(in the rows, 128 means zero)
Each path is a new rotation, seen through one point. The rows after it are directions, each followed by how far the rotation turns it, in degrees a step (0 if it stays put).
Each turn is a multiple of 5 degrees from 10 to 175, or 0.
Each row of a path follows its step; steps can be skipped.
path 1
step 1: [124 131 131 129 119 136 123 125 116 131 133 136 122 133 133 131 119 131
 125 137 120 129 125 128 122 128 127 134 122 114 140 134 128 134 131 128
 123 143 129 124 124 125 119 125 126 120 137 123 132 123 123 123 138 122
 132 132 113 135 143 135 132 134 129 126 129 115 121 126 139 138 138 131
 132 129 130 135 122]
step 3: [128 133 127 114 132 133 137 131 138 135 128 126 130 129 116 117 126 138
 125 120 131 129 125 125 134 130 124 130 118 134 123 133 128 128 118 121
 121 131 123 121 130 125 132 132 129 141 121 133 123 116 141 120 131 123
 120 128 121 132 124 127 136 136 130 136 130 138 137 116 139 134 132 132
 134 135 126 137 119]
step 7: [132 137 138 128 134 130 125 137 137 138 141 134 125 137 132 139 133 136
 119 131 117 125 124 131 122 129 127 130 124 131 137 135 134 131 129 122
 134 129 140 129 130 135 135 128 131 129 123 125 132 118 127 119 135 123
 126 112 123 138 129 124 115 130 130 128 130 135 127 127 127 140 137 127
 134 118 132 124 140]
step 9: [124 124 137 118 125 127 134 124 123 135 120 137 129 128 134 117 130 129
 124 126 127 136 128 135 119 137 124 130 121 123 127 128 120 132 126 131
 127 128 130 122 128 117 111 131 119 138 116 135 134 132 124 118 132 130
 124 144 122 145 125 126 128 131 118 127 122 126 131 131 124 138 129 120
 129 137 139 135 130]
step 11: [125 131 129 131 128 137 129 119 129 131 131 126 128 116 119 124 130 128
 119 128 106 132 126 135 124 132 137 134 125 143 124 122 135 114 119 131
 137 124 120 121 129 122 128 129 123 138 130 134 124 119 135 125 129 132
 117 122 137 118 132 132 127 142 129 127 135 136 131 136 125 129 134 134
 130 120 129 129 124]
step 17: [125 129 125 139 140 130 130 122 125 136 122 136 129 121 132 117 123 131
 132 131 132 136 130 130 135 129 133 132 135 124 113 134 126 128 126 128
 136 132 129 115 127 131 116 135 112 133 113 129 140 133 132 123 131 132
 126 132 130 117 132 123 139 131 136 128 135 133 128 128 137 140 138 128
 120 125 126 122 125]
step 21: [134 128 124 126 136 123 127 147 132 131 128 135 119 137 129 120 122 120
 128 137 125 124 135 132 130 122 118 131 121 127 123 133 118 121 114 118
 122 120 135 126 115 127 126 129 120 121 118 122 138 121 129 127 128 131
 125 138 125 134 121 131 117 130 138 130 132 141 131 124 124 125 118 129
 123 131 127 128 134]
step 26: [128 121 130 129 137 133 133 134 125 122 121 137 124 143 132 129 122 136
 135 132 124 123 130 132 121 133 119 115 126 130 134 133 107 133 121 128
 129 136 123 132 121 131 111 129 115 130 137 123 118 125 125 129 133 129
 124 129 128 134 130 140 134 138 128 138 129 126 135 123 129 120 130 124
 127 129 135 136 126]
step 35: [126 128 122 121 130 129 129 138 136 135 134 130 126 118 130 131 127 127
 128 114 139 125 127 129 133 119 129 133 116 140 121 137 123 136 125 128
 125 122 124 124 137 143 128 127 126 123 125 123 134 138 128 125 142 127
 118 132 130 127 135 134 126 130 145 137 135 116 132 128 137 118 130 137
 124 127 125 121 132]
[127 126 130 126 130 127 127 127 125 131 129 128 131 130 132 127 126 129
 128 126 126 128 129 129 127 129 128 129 130 126 127 128 128 128 128 129
 126 128 129 129 126 130 129 128 129 128 130 124 128 128 126 128 128 129
 127 128 127 130 125 128 128 131 130 128 129 127 127 128 131 128 128 124
 129 128 127 128 129] : 130
[129 127 128 130 127 126 126 129 127 125 128 128 127 130 130 127 129 129
 129 128 129 128 132 127 125 131 130 129 128 127 128 129 128 126 127 129
 131 130 128 129 127 125 127 127 129 130 126 129 127 127 128 127 128 131
 126 127 129 132 131 128 127 128 130 127 129 129 127 128 125 128 129 127
 127 128 128 127 130] : 145
